Each row belongs to one hidden group. There are 3 groups. Groups can overlap: rows of different groups may look alike. The first row asked about is in group 0, and each new group gets the next number.
Each row in order, then its group:
"-1.01 -0.86 -1.26 0.49 -0.38 0.82 1.51 0.84 0.03 -0.94 0.77 1.75" 0
"-0.54 0.52 1.19 0.30 1.58 -0.23 -1.72 -0.34 -0.45 0.33 -1.05 -1.25" 1
"0.92 0.49 -0.57 -1.17 0.01 -1.06 0.03 -1.30 0.25 0.03 0.74 0.07" 2
"1.29 0.18 0.26 -0.83 0.06 -1.01 0.84 -1.00 -0.53 -0.75 -0.99 0.94" 0
"0.59 -0.46 -1.37 -0.30 0.30 0.94 1.85 0.64 -0.41 -0.61 1.82 0.06" 0
"-0.07 0.38 -0.40 -1.11 -0.76 0.20 1.29 0.42 -1.62 0.46 1.00 -0.40" 0
"0.82 -0.35 -0.48 -0.29 -1.12 1.73 0.17 0.16 0.30 1.24 2.75 -1.16" 1
"-0.63 0.43 0.12 -0.42 3.55 2.36 0.49 1.02 -1.09 2.20 -1.21 -1.65" 1
"0.45 -1.29 -0.94 -0.32 0.47 0.15 1.72 1.49 -1.71 -0.49 0.23 0.45" 0
"-1.21 0.11 -0.90 1.15 1.06 -0.36 0.22 -0.58 2.32 -0.43 1.24 -0.26" 2
"-0.40 0.37 -0.52 -0.66 0.94 0.41 0.77 0.07 -0.31 0.70 1.42 -0.97" 0
"0.94 1.30 0.35 -0.51 -0.52 -0.86 -0.21 -1.46 0.01 -0.48 0.35 0.25" 2
"-0.04 1.07 -0.27 -0.08 1.74 -1.34 0.74 -1.07 0.82 -0.35 -0.84 0.12" 2
"-1.11 -1.10 -1.82 0.82 1.97 2.57 1.48 1.46 -1.16 -0.55 1.79 0.08" 2
"1.03 0.30 -0.34 -0.38 0.01 -0.84 1.33 0.36 0.28 -0.36 0.03 0.83" 0
"0.70 0.06 -0.13 -0.24 0.76 -0.90 0.44 -1.37 0.23 -0.89 -0.50 0.77" 2
"-0.51 0.90 0.00 0.92 0.17 -0.96 0.49 -0.33 1.35 -0.26 1.01 0.45" 2
"-1.46 0.34 -0.98 1.93 0.95 -0.70 -0.63 -0.41 2.93 1.18 1.60 -0.49" 2
"-1.28 -0.87 0.35 0.67 -0.86 0.76 -1.27 0.50 -0.63 -0.43 -0.37 0.38" 1
"-0.07 -0.15 0.95 0.72 -0.10 -1.51 -1.39 -0.38 1.29 -0.14 -0.47 0.28" 1
"0.29 -0.06 -0.09 -0.79 -0.78 -0.62 1.32 1.59 -0.76 -0.64 0.41 -0.18" 0
"-0.79 -0.12 -0.97 3.95 0.71 -0.92 -1.07 -1.11 1.80 -0.99 0.05 0.37" 2
"-0.80 -1.55 -0.95 0.33 0.12 2.12 -1.06 0.50 -0.05 0.69 -0.53 -0.83" 1
"-0.39 0.11 0.98 0.00 0.98 -0.24 -1.28 -0.36 -0.66 0.66 -1.21 -1.46" 1
"-0.24 2.38 2.03 -1.24 -0.24 -1.26 0.00 0.63 -1.31 1.41 -1.25 -0.99" 1
"1.38 1.23 0.72 -0.67 0.66 -0.67 0.94 -0.88 -1.09 -0.17 -1.42 0.06" 0
"1.53 -0.15 0.27 -0.35 -0.97 -0.79 -0.79 -1.13 0.12 -1.50 -1.32 1.27" 0
"1.98 0.79 1.03 -1.10 -1.68 -1.33 0.02 -1.17 -0.66 -0.34 -0.77 0.00" 0
"0.69 1.04 -0.53 -0.67 0.17 -1.08 -0.10 -1.18 0.78 -0.68 0.35 0.75" 0
"0.53 0.65 0.71 -0.81 -0.44 0.04 0.98 1.00 -1.09 0.21 -0.50 0.10" 0
"1.31 2.24 0.63 -0.71 1.16 -0.60 0.24 -0.77 -0.78 0.50 -0.70 -1.26" 2
"-0.54 0.71 0.63 -0.31 -0.11 1.00 0.65 2.13 -0.55 0.67 -0.99 -1.08" 2
"-1.51 -0.29 -1.51 0.85 2.58 1.05 1.00 -1.17 1.07 1.17 1.45 -0.50" 2
"-0.36 -0.41 0.50 0.38 -0.63 -0.32 -1.12 -0.42 0.52 -0.30 -0.91 -0.03" 1
"-0.96 -0.69 -0.84 3.78 -0.05 -0.76 -0.55 -0.68 1.46 -1.63 -0.72 1.83" 2
"-1.15 -0.85 0.86 -0.34 -0.97 0.09 -1.52 0.78 -0.92 1.44 -0.87 -0.69" 1
"-0.68 -1.11 0.47 -0.23 -0.72 2.41 -1.05 2.37 -0.71 1.89 -0.36 -1.59" 1
"1.60 0.49 0.24 -0.74 -0.48 -0.89 0.71 0.12 0.34 -0.59 -0.09 0.41" 0
"-0.75 -0.87 0.18 -0.50 -1.25 -0.44 -1.01 0.03 -0.73 -0.34 -0.82 0.88" 1
"-0.71 1.10 1.83 -0.55 -0.88 0.85 -0.54 1.08 -1.21 2.76 -0.72 -1.71" 1
"-0.74 -0.62 -1.19 0.27 0.63 0.64 0.92 -0.25 1.14 -0.29 3.67 -0.14" 0
"-0.80 -1.33 -0.43 1.94 1.55 1.07 -1.22 0.13 -0.09 -0.18 -0.56 -1.07" 1
"-0.38 -1.27 0.26 -0.33 -0.84 0.95 -1.78 -0.39 -0.31 0.46 -0.51 -0.11" 1
"-1.21 -1.33 -0.32 0.64 0.22 0.77 -1.34 0.06 -0.08 -0.03 -0.34 -0.45" 1
"-0.07 -1.14 -1.00 -0.07 0.21 0.06 0.71 0.02 -0.11 -1.05 -0.08 1.15" 2
"-0.46 -1.39 -0.57 0.67 -0.03 0.65 -0.94 -0.54 0.16 -0.69 -1.08 0.56" 1
"0.49 0.80 0.46 -0.36 -0.14 -0.95 -0.78 -1.61 0.33 0.28 -0.77 0.08" 2
"-0.81 -1.23 -0.41 0.25 -0.67 0.52 -1.95 0.55 -0.26 -0.19 -0.28 -0.36" 1
"-0.98 -0.20 -0.70 3.14 0.16 -1.21 -0.37 0.23 0.31 -1.38 -1.38 1.17" 0
"0.45 0.95 0.29 -0.61 -0.86 -0.98 0.23 0.07 -0.63 -0.61 1.54 0.77" 2
"0.18 0.05 -0.55 -0.11 -0.24 0.46 0.75 0.78 0.86 -0.34 1.34 -0.10" 0
"1.85 0.64 1.10 0.50 -0.24 -1.40 -0.45 -0.84 0.81 -1.17 -1.79 0.40" 1
"0.58 2.54 1.87 -0.08 -1.50 -0.61 -0.98 -0.62 1.45 0.17 -0.50 -0.03" 2
"-0.65 -1.39 -0.92 -0.51 -0.85 1.90 1.97 3.08 -1.45 -0.87 0.32 0.63" 0
"-0.37 0.44 -0.92 -1.43 2.07 0.58 1.68 -0.20 -0.81 0.34 1.53 -0.88" 1
"-0.76 -1.17 -1.72 -0.04 0.38 0.51 2.00 0.37 -1.32 -0.49 2.12 1.09" 2
"-0.99 -0.64 -0.43 -0.10 -0.29 0.13 -1.30 -0.32 0.22 0.59 -0.10 -1.24" 1
"1.06 0.41 1.02 -1.25 -1.83 1.01 0.24 0.65 -1.76 1.46 0.13 -0.38" 2
"-0.63 0.55 1.53 -1.12 -0.15 0.52 -0.84 0.16 -1.19 2.23 -0.94 -1.29" 1
"-0.65 0.13 -0.22 -1.09 -0.52 1.02 1.38 1.81 -1.27 0.30 0.93 -0.35" 0
"0.65 1.30 0.30 -1.09 -0.34 -0.26 1.20 0.11 -0.11 -0.27 0.25 -0.49" 0
"0.78 -0.73 -0.64 -0.33 1.58 -0.32 1.56 0.19 0.42 -0.71 -0.29 1.13" 0
"0.54 2.55 1.42 -0.59 -0.76 -1.04 -0.42 -0.49 -0.05 0.15 -0.64 -0.60" 2
"0.35 -0.58 -0.56 2.53 -0.06 -1.01 -0.89 -0.61 1.02 -1.29 -0.41 0.37" 1
"-1.94 -0.62 -1.18 0.75 0.64 -0.31 -0.50 -1.46 0.37 0.28 -0.57 1.32" 2
"0.99 -1.30 -0.28 -0.34 -0.66 0.19 0.02 1.07 0.09 -0.70 -0.52 0.50" 1
"1.84 0.99 0.75 -1.19 -1.67 -1.08 0.42 -0.42 -0.45 0.27 0.21 -0.20" 0
"-0.69 0.19 -0.49 0.23 0.39 -0.06 -0.07 -0.84 1.38 0.46 2.29 0.13" 2
"0.29 1.32 0.72 -0.01 -1.05 -0.88 -0.20 0.04 1.23 -0.43 0.90 0.71" 2
"0.83 -0.34 -0.74 -1.22 2.08 1.97 2.12 0.85 -2.05 0.57 -0.46 -1.14" 1
"0.65 -0.84 -0.39 -0.81 -0.24 -1.09 -0.59 -0.44 0.63 -0.64 -0.78 -0.24" 1
"0.21 -1.22 -0.37 -0.69 -1.80 1.61 -1.08 0.65 -1.10 0.93 0.08 -0.97" 1
"0.61 0.09 0.30 -0.87 -1.23 -0.49 0.66 -0.11 -0.87 -0.98 0.68 0.81" 0
"-0.32 -1.28 -1.50 2.95 -0.15 0.08 0.21 0.42 1.65 -1.23 1.34 0.72" 0
"-0.24 0.06 -1.17 -1.13 2.38 1.25 1.83 1.00 -0.85 1.02 0.96 -1.38" 0
"0.63 0.58 -0.29 0.38 0.42 -1.39 0.74 -0.25 1.80 -0.75 0.27 0.11" 2
"2.00 1.89 1.13 -0.76 -0.15 -1.58 -0.11 -1.83 -0.85 -0.27 -0.27 -0.36" 2
"1.52 0.88 0.97 -1.00 -1.89 -1.17 0.53 0.25 -1.45 -0.23 -1.39 1.01" 0
"-1.02 0.84 0.59 -0.95 -0.57 1.46 -0.17 0.46 -0.53 2.98 0.55 -0.80" 2
"0.16 0.15 -0.03 -1.01 1.67 1.06 1.00 0.83 -1.44 0.17 -1.57 -1.35" 0
"1.38 -0.64 0.73 -0.71 -0.72 -0.64 -0.52 -1.20 0.25 -0.83 -0.65 1.43" 2
"0.75 0.18 -0.79 0.06 0.73 -0.23 1.67 0.87 -0.53 -0.99 -0.43 0.34" 0
"0.54 1.50 2.74 -0.55 -1.64 -1.06 -0.14 0.49 0.10 -0.54 -1.00 1.05" 0
"0.20 0.17 -0.25 0.50 0.57 -1.31 -0.16 -1.35 1.47 -1.37 1.00 1.49" 2
"0.53 -0.20 -0.71 -1.04 0.32 0.08 1.79 -0.09 -0.51 -0.64 0.42 0.76" 0
"-0.11 1.49 0.88 -0.59 0.03 -0.83 -0.73 -1.20 1.10 0.45 0.33 -0.21" 2
"-0.49 0.33 -1.44 0.80 1.67 -0.12 0.54 -0.31 1.50 0.11 2.02 -1.01" 2
"0.55 -1.12 -0.61 0.20 -0.32 -1.30 -0.26 -0.51 0.61 -1.16 -0.83 0.72" 1
"0.15 -0.04 -0.65 -0.64 -0.51 -0.39 1.28 -0.39 -0.47 -0.99 0.73 1.70" 0
"-1.67 0.20 -1.08 -0.22 0.06 0.76 0.10 -0.14 1.10 0.43 2.36 0.13" 2
"-1.09 0.08 -1.51 0.59 0.01 -1.44 -0.03 -1.68 0.55 -0.49 1.20 1.01" 2
"-0.88 -0.77 0.89 1.88 0.11 -0.04 -1.42 -0.36 1.02 -0.77 -0.78 0.60" 1
"0.74 -0.04 -0.40 -0.53 0.04 -0.34 1.57 -0.29 -0.01 -1.00 0.17 1.44" 0
"0.25 -1.72 -0.09 0.73 -0.66 0.88 -0.98 0.37 0.61 -0.49 -0.36 0.98" 1
"-0.94 -1.50 -1.06 1.17 0.46 0.60 -0.99 -0.44 -0.45 -0.94 0.14 0.34" 1
"0.93 1.66 0.81 -1.17 -0.22 -0.56 0.37 -1.62 -0.60 2.81 -0.41 -0.65" 2
"-0.80 -0.16 -1.22 0.29 -0.31 0.77 0.48 0.30 1.31 -0.58 2.71 0.07" 2
"-0.15 -0.71 0.95 1.14 0.57 0.36 -0.91 2.13 -0.33 0.38 -0.56 -1.37" 1
"-1.04 -1.81 -1.10 0.53 0.47 1.32 -1.18 0.10 0.16 -0.19 -0.31 0.15" 1
"0.14 1.51 0.21 -0.41 1.61 -0.80 -0.24 -0.95 0.20 0.25 -0.95 0.01" 1
"-0.50 0.63 -0.15 0.61 0.32 -0.40 -1.06 -1.95 2.67 0.46 0.76 -0.27" 2
"1.06 -0.73 -0.82 -0.41 -0.77 -0.04 1.41 0.24 -0.36 -0.76 1.16 1.09" 2
"-0.68 -0.71 0.44 0.13 0.05 -0.34 -1.15 0.14 -0.50 -0.25 -0.86 -0.27" 1
"-0.84 1.35 1.42 2.53 0.08 -0.39 -1.35 -0.77 2.49 2.60 -0.61 -0.83" 2
"0.70 -0.28 0.98 -0.70 -0.75 -0.29 0.86 0.35 -1.15 -0.30 -1.35 0.87" 0
"-0.54 -0.32 1.22 -0.01 -0.23 -0.40 -1.34 0.30 0.10 0.47 -1.19 -0.68" 1
"-1.28 -0.80 -0.14 3.58 -0.01 -0.41 -0.60 -0.36 0.28 -0.25 -1.20 -0.11" 0
"-1.46 -1.71 -0.79 0.38 1.70 4.69 0.47 2.71 -1.74 1.22 -0.74 -1.07" 1
"-0.44 -1.37 0.22 -0.63 -0.31 0.92 -0.73 0.96 0.03 0.20 -1.13 -1.16" 1
"0.64 0.56 1.33 -0.18 -1.54 -0.54 -1.02 -0.02 0.49 -0.48 -0.14 1.17" 2
"-0.74 -1.36 -0.57 -0.63 -1.77 2.35 -1.36 2.18 -1.11 1.55 -0.07 -1.06" 1
"1.28 -0.33 0.83 -0.25 -0.26 -0.60 -1.82 -1.16 0.97 -0.34 -0.26 -0.10" 1
"1.86 0.85 2.74 -0.60 -0.89 -1.19 -1.00 -0.40 -0.05 -0.50 -0.94 -0.44" 1
"0.30 1.00 0.06 -0.63 0.79 -1.11 0.50 -0.23 -0.19 -0.39 -0.10 0.11" 0
"-0.13 0.08 1.83 -1.34 -1.31 1.63 -0.12 1.67 -1.33 1.78 -0.40 -0.56" 1
